128 stands for zero in the data rows.
Here is a table of points, one per row:
[170 148  91 151 169 105 131 121 157 196 131 135 111 173 130 106 157 142 142  90 154 140 104 104  94 103 144 125 114 134 137 126 128 166 150 124  82 213 148  83 116 140 104 178  88  67 186 126 120  84 142 138 172 177  87 201 207 120 125  73 129 123 142 186]
[108 147 121 105 134 138 168 124 157 101 164 117 125 157 127 127 129 122 150 128  46 143 143 139 119 197 150 117 151 168 115  94 139 148 145 111 143 133 125 118 119 178 128 159 164 103 166  99 125 126 170 147 100 138 160  75 110 118 127  81 135  93 143 109]
[105  95 132 161 151 159 116  89 124 130 129 142 140 109 141 124  96 153 167 140 104 140 134 126 149  96 151 115 196 124 147 125 168 135  89 134 171 133 117 135 128 136 145 124 102 137 127 136 129 121 124 126 115 147 173  95 139 154 113 198 136 110 128 121]
[131 154 119 107 179 151 126 149 132 113 125 155 117 101 161 154 144 144 108 137  61 152 138 114 124 135 135 109 129 128  81 104 103 146 132 114 137 156  88 161 167 122 124 102 161 119 127 140 153 100 140 146  99 129 168 169 116 144 120 141 142 167 128 116]
[139 100  99 143 153 161 108 117  89 154 126 135 109 141 126  57 136 103 163 144 145 131 111 132 137 115 110 121 112 137 141 132 131 115 114 129 146  92  90 119 137 147 134 119 122 100 108 160 121 106 126 122 161 108 107 106 111 126  90  96 159 162 144 135]
[129 108 128  96  91  99 107 112 125 128  98 126 107 118 134 144 143 103 121 158 158 123 133 160 114 180 167 132 139 168 111 105 148  96 135 115 154 148  92  97 154  74 129 157 152 172  86 134 112 149 135 120 143  91 130 131  93  97 108 117 138 133 118 101]
[107 116 136  98  87 138 130  89 124  96  95 133 177 108 115 132 132 103 148 154 125 137  95 162 141 149 138 165 154 110 142 119 121 128 108 141 114 101 107 132 137  97 132 149  98 131  97 125 144 155 127  89 126 152  81 133  97 113 132 118 179 120 130 127]
[153 142 118 132 142 125 113 141 131 125 132 147 116 100 117 143 108 106  89 120  59 122 101  98 119  91 166 109 109 144 152 147 153  98  81 142 123 180 148 133 102 152 130 102 166 110 152 142 123 141 127 125 122 115 120 122 166 108 140 136 125 108  96 140]
[ 84 147 101 161 132 142 136 116 131 130 122 138 119 108 113 162 129 135 123 105 167 133  93 125 122 118 117 145 147 138 100  73 141 122 108 109 153 105 141 139 158 142 148  69 112 154 146 119 115 129 134 129 123 121 174 170 128  81 117 126 128 145 148 103]
[118 170 127 140 145  64 112  98 109 106 148 161 145 110 116 139 139  84 140 116 116 126 135 182 125 131 141 137 134 148 118 162 133 109 165 112 166 116 151 125 139 150 124 133 138 102 110 115 144  99 107 131 126 148 164 138 122 140 144 144 140 135 101 118]
[ 83 158 125  98 143 110 105 131 152 167 111 131 125 110 161 114 138 116 110 141  98 131 140 151  96 159 120 170 156 128 124  89 115 100 130 132  98 105  79 121 126 146 158 110 156 110 105 131 121 137 120 122 131  72 124 134 112 154 129 159 122 108  89 110]
[140 119 165 145 130 117 146 127 115  94 157 126 132 135 134 161 115 110 117 135  91 125 156 122 178  93 159 113  83 115 126  88 133 125 146  99 117 133 132 159 157 152 139 190 139 149 118 136 136 122 161 132 119 133 112 155 119  53 130 126 117 115  96 112]
[ 87 138 133  92 103  81 123 142 132 140 147 155 141 143 106 123 135 153 151 139  91 117 140 117 169 120 109 152 142 147  95 126 152 100 136 132 113 136 114 128 149 151  83 111  87 113 161 118 132 129 123 169 104 150 128 103  90  98 139 145 130 118 152 128]
[101 122 147 143 137 166  73  94 107 154 151 134 131 123 109 152 116 112 155 133 109 108 159 148 124 133  90  83 135 123 126 135  88 129 162 129  89 116 168  88 135 112 127 154 116 155 159 130 117 119 138 146 112 152  79  36 130 163 111 119 159 103  91 139]
[159 138 109 132 113 115 170 124 104 111 114 124 117 140 173 130 129 144  76 108 132 170 118  85  79  90 149 120 108 140 149 137 123  98 171 117 107 141 135  73 156 135  55 154 114 136 124 153 135 102 114 113 156 100 120 143 176 123  91 129 142  94 166 175]
[105 148 126 149 116 119 142 171 116 110 150  79 157 143 128 164 117 138 143 114  92 123 176 175 140 131 169 153 125 157 143  72 119 108  74 127 109 166 124 152  83 134 156 120 132 113 107 148 123 106 143 164 138 133 131 114 145 151 160 150 158 162 158 108]
[147  89 134 118 163 130 149 126 127 120 168 129 118 120 113 140 103 136 126 115 148 117 111  77 130 177  55 131 105  77 123 178 152 159 143 122 134 140 143 160 141 109 144 116 117 143 151 140 104 145 101 168 154 164 103 140 130 141 125 165 127 140 150 127]
[126 112 168 123  79 112  89 111 110 141 136 137 137 142 146 150 112 124 166 101 123 118 141  97 108 142  95 120 135  61 114 112  93 138 118 104 131 101 128 151  79 124 135 104 155 136 120 106 118 208  97 143 111 155 133 114 139 106 102  95 120 131 143 109]
[171 124 147 151  97 142 118  97 123 153 132  97  90 107 127 105 135 141 115  83 127 112 136 126 142 127 126 131 117  80 112 145  64 148 113 135 123  89 175 145 150 140 153 102 123 131 118  76 107 177 146 116 188 166 105  69 114 142 165 131 147 111 133 128]
[141 107 117 138 169 116 113 123 168 114 106 106 120 168 125 157 119 136 148 128 157 111 135 171 126  87 137 143 143 153 153 122 152 101 159 137 141 170 152 139 161 140 104 122 113 131 113 142 123  95  88  95 111 118  83 120 148 126 107 126  92 132 185 136]
[127  70 140 170 136 114  98 124 153 109 131  62 130  95 112 114 127 139 124  73 139 142 114 104 125 124 107 117  75 118 102 186 120 157 120 152  96 115 104 148 116  96 147 108 127 112 133 165 124 161 125 134 115 109 144 111 105 173 152 106  79 106 140 100]
[166 166 147 126 124 121 140  97 139 129 136 128 126 150 137 140 121 104 104 161 111 128 132 133 134 105 118 136 131 152 112 126 132 114 149 154 137 101 142 159 122 170 136 123 130 129 105 106 135 171 122 138 100 131 163 138 102 135 119 138 141 129 106 185]
[169 114 164 153  96 123 136 147 125 101 128  92 138 105 103  86 132 109  87 131 204  86 111 162 145  90 141 112 143  70 135 149 116 132 145 147 122  99 119 132  87  68 126  87 126 135 157 134 152 128 164 120 175 134 129 123 142 112 158 149 100 148 141 111]
[122 127 132 121 152 138 105 137 113 117 132 106 146  88 131 147 160 147 127 135 117 136 123 128  91 133 140 126 105 128 145 131 136 148  99 120 144 112 104 128 168 107 124 143 126 129 166  83 120  94 115 114  87 126 160 147 117 125 115 189 127 136 137 153]
[144 139 112 138 141 126 152 132 129 170 113 126 142 195 156 160 151 118 101 154  62  92 107 154 139  96 104 137 159 122 161  98 124 126 108 104 134  94 105 124 108 129 145 101 151 145 109 136 137 100 104 120  77 148 110 136 114 147 142 142 123 107 113 118]
[144 125  96 132 175 124 119 175 119 153 105 114  84 156 129  99 130 147 146 149 143 136 108  98 110 140 145 133 145 121 137 131 114 102 136 122  78 140 172 111  81 129  66 166  89  79 113 136 172 123 134  98 169 163 125 142 158  90  88  65 105  78 102 185]
[175 142  98 121  90 120  56 144 123  97 107 146 132 158 128 114 127 137 138 149 122 137 131 101 116 133 113 100 118 127 157 132  81  86 168 118 126 127 144 137 104 153 125 158 141  86 114 121 114 123 148 125 117 118 145 152 127 144 150 160 130 115 114 102]
[106 106 124 119  61 158 128 140 109 154 127 162 117 146 153 185 131  79 114 144 172 165 108 155 146  83 128 125 150 152 116 127 180 122 116 147 158 151 172 154 145  99 123 157 153 118 111 108 129 146 131 123 137 109 147  74  75  86  72 163 113 164 137 109]
[125 127 141  99 107  99 155 147 143 121 103 139 157 122 118  85 103 123 152 116 150 139 123 161 150 110 170 137 141 187 129 122 108 140  73 141 108 116 112 146  83  84  98 149 165 143 120 138 132  97 126 118  94  78 136 174 118 120 127 136 133 116  88 157]
[109 121 129 117 114 151 146 141 168 128 113 144 158  99 133 126 153 132 136 132 136 116 120 107 150 179 133 131 115 131 131 172 138 127 153 135 125 106  93 117 138 133 139  88 152 141 125 122 112  74 154 150 124 125 127 105 169 147 117 129  82 145 116 150]
[109 150 135 137 115 148 160 142 127 134 132 115 183 128 114 117 116 117  85 124 126 103 141  97 121 126 151 154 122 105 108 114 120  98 142 134 151 183 149  93 140 125 156 118 139 136 125 132 136 131  96  62 143 122 151 158 116 140 132 118 115 122 114 118]
[148 106  90 121 171 108 163 161 147 155 120 179 119 128 126 103 151 143 104 122 170 135 152  87 104 136 153 148 127 119 132  72 164 122 107 137 116 159 178 120 114 159 110 157  81 145 111 118 132 116 139 126 134 141  91 150 173 131 104  68 144 148 137 142]
[116 148 106 122 125 153 161 111 108 143 131 153 163 131 100 162 126 161 137 171 124 132 116 135 149 173 124 111 129 153 100 137 105 117 116 137 109 129  94 111  94 131 105 185 154 159 150 111 125 142 129 118 137  99 128 122  99 137 186 130 113 150 115 105]
[134 114 145 164 124 150 157 108 142 109 132 141 100 113 146  80  97 144 145 109 188  92 135 138 114 163 108 145  74 113 120 184 158 136 140 145  79  91 134 118 127  82 152 115 135 137 157 130 150 161  87 135 123 143  97 142 112 154 132  96 118 160 121 106]
[119  97 141 141 136 127 124 133 142 126 107 141 101 150 142  94 134 146 149 132 132 127 141  70 133 157  91 130 113 141 122 162  84 209 135 159 147  69 155 119 179  85 162 110 135 152 135 151 130 181 120 117 165 154 118 126 151  95 129 128 156 143 151  85]
[134 156 141  93  99 160 120 148 127 119 130  95 100 127 110 111 122 139 117 122 181 124 108 130 123 117 119 126 144  85 152 149 167 159  92  93 110 133 155 149 116 139 146  99  75 135 148 151 122 140 115 133 134  75 119 160 140 202 114 131 123 142 172 118]
[107 135 127 100 127 117 161 126 127  97 140 105 128 100 126 152 116 136 117 124 126 156 145 129 123 108 126 127 122 114 150  79 163 121 122 130 167 124 114  96 109 126 153  89 123 133 112 114 126 106 155 151 134 125 139 148 103 122 170  99 111 148 114 125]
[129  92 142 109 105 121 142 146  92 134 137 124 132 114 108 114 133 134 175 139  98 123 122 165 137  86 122  98 141 130 158 149 117 154 148 132 169 152  92 145 163 158 122 140 124 121 112 128 107 155 128 127  98 123 157 119 159 161 179 142 117 105 108 138]
[106 171 143 126 163 146  94 133 126 113 128 114 102 129 122 117 130 133  76 116 188 144 157 123 145 159  69 106 103 147 119 183 112 158 145 119 167 116  99 128 103 139 106 124 113 145 108 129 134  93 138 142 116 102 124  97 117 118 130 130 137 119 123 155]
These points spread out most along one direction. Take the direction at right angles to it along which they spread out most. Then take the direction at right angles to both along which they spread out most. Go by this last direction. How many in every 100 of the points above lie lower along it than each point below? Answers are rounded to whole numbers. More than half of the points above lie lower than the first one.
[126 112 168 123  79 112  89 111 110 141 136 137 137 142 146 150 112 124 166 101 123 118 141  97 108 142  95 120 135  61 114 112  93 138 118 104 131 101 128 151  79 124 135 104 155 136 120 106 118 208  97 143 111 155 133 114 139 106 102  95 120 131 143 109] 90
[166 166 147 126 124 121 140  97 139 129 136 128 126 150 137 140 121 104 104 161 111 128 132 133 134 105 118 136 131 152 112 126 132 114 149 154 137 101 142 159 122 170 136 123 130 129 105 106 135 171 122 138 100 131 163 138 102 135 119 138 141 129 106 185] 67
[140 119 165 145 130 117 146 127 115  94 157 126 132 135 134 161 115 110 117 135  91 125 156 122 178  93 159 113  83 115 126  88 133 125 146  99 117 133 132 159 157 152 139 190 139 149 118 136 136 122 161 132 119 133 112 155 119  53 130 126 117 115  96 112] 59
[153 142 118 132 142 125 113 141 131 125 132 147 116 100 117 143 108 106  89 120  59 122 101  98 119  91 166 109 109 144 152 147 153  98  81 142 123 180 148 133 102 152 130 102 166 110 152 142 123 141 127 125 122 115 120 122 166 108 140 136 125 108  96 140] 54
[144 139 112 138 141 126 152 132 129 170 113 126 142 195 156 160 151 118 101 154  62  92 107 154 139  96 104 137 159 122 161  98 124 126 108 104 134  94 105 124 108 129 145 101 151 145 109 136 137 100 104 120  77 148 110 136 114 147 142 142 123 107 113 118] 64
[107 116 136  98  87 138 130  89 124  96  95 133 177 108 115 132 132 103 148 154 125 137  95 162 141 149 138 165 154 110 142 119 121 128 108 141 114 101 107 132 137  97 132 149  98 131  97 125 144 155 127  89 126 152  81 133  97 113 132 118 179 120 130 127] 23
[ 83 158 125  98 143 110 105 131 152 167 111 131 125 110 161 114 138 116 110 141  98 131 140 151  96 159 120 170 156 128 124  89 115 100 130 132  98 105  79 121 126 146 158 110 156 110 105 131 121 137 120 122 131  72 124 134 112 154 129 159 122 108  89 110] 44
[101 122 147 143 137 166  73  94 107 154 151 134 131 123 109 152 116 112 155 133 109 108 159 148 124 133  90  83 135 123 126 135  88 129 162 129  89 116 168  88 135 112 127 154 116 155 159 130 117 119 138 146 112 152  79  36 130 163 111 119 159 103  91 139] 97
[131 154 119 107 179 151 126 149 132 113 125 155 117 101 161 154 144 144 108 137  61 152 138 114 124 135 135 109 129 128  81 104 103 146 132 114 137 156  88 161 167 122 124 102 161 119 127 140 153 100 140 146  99 129 168 169 116 144 120 141 142 167 128 116] 72
[ 84 147 101 161 132 142 136 116 131 130 122 138 119 108 113 162 129 135 123 105 167 133  93 125 122 118 117 145 147 138 100  73 141 122 108 109 153 105 141 139 158 142 148  69 112 154 146 119 115 129 134 129 123 121 174 170 128  81 117 126 128 145 148 103] 13
[106 171 143 126 163 146  94 133 126 113 128 114 102 129 122 117 130 133  76 116 188 144 157 123 145 159  69 106 103 147 119 183 112 158 145 119 167 116  99 128 103 139 106 124 113 145 108 129 134  93 138 142 116 102 124  97 117 118 130 130 137 119 123 155] 51
[105 148 126 149 116 119 142 171 116 110 150  79 157 143 128 164 117 138 143 114  92 123 176 175 140 131 169 153 125 157 143  72 119 108  74 127 109 166 124 152  83 134 156 120 132 113 107 148 123 106 143 164 138 133 131 114 145 151 160 150 158 162 158 108] 38
[129 108 128  96  91  99 107 112 125 128  98 126 107 118 134 144 143 103 121 158 158 123 133 160 114 180 167 132 139 168 111 105 148  96 135 115 154 148  92  97 154  74 129 157 152 172  86 134 112 149 135 120 143  91 130 131  93  97 108 117 138 133 118 101] 10
[118 170 127 140 145  64 112  98 109 106 148 161 145 110 116 139 139  84 140 116 116 126 135 182 125 131 141 137 134 148 118 162 133 109 165 112 166 116 151 125 139 150 124 133 138 102 110 115 144  99 107 131 126 148 164 138 122 140 144 144 140 135 101 118] 62
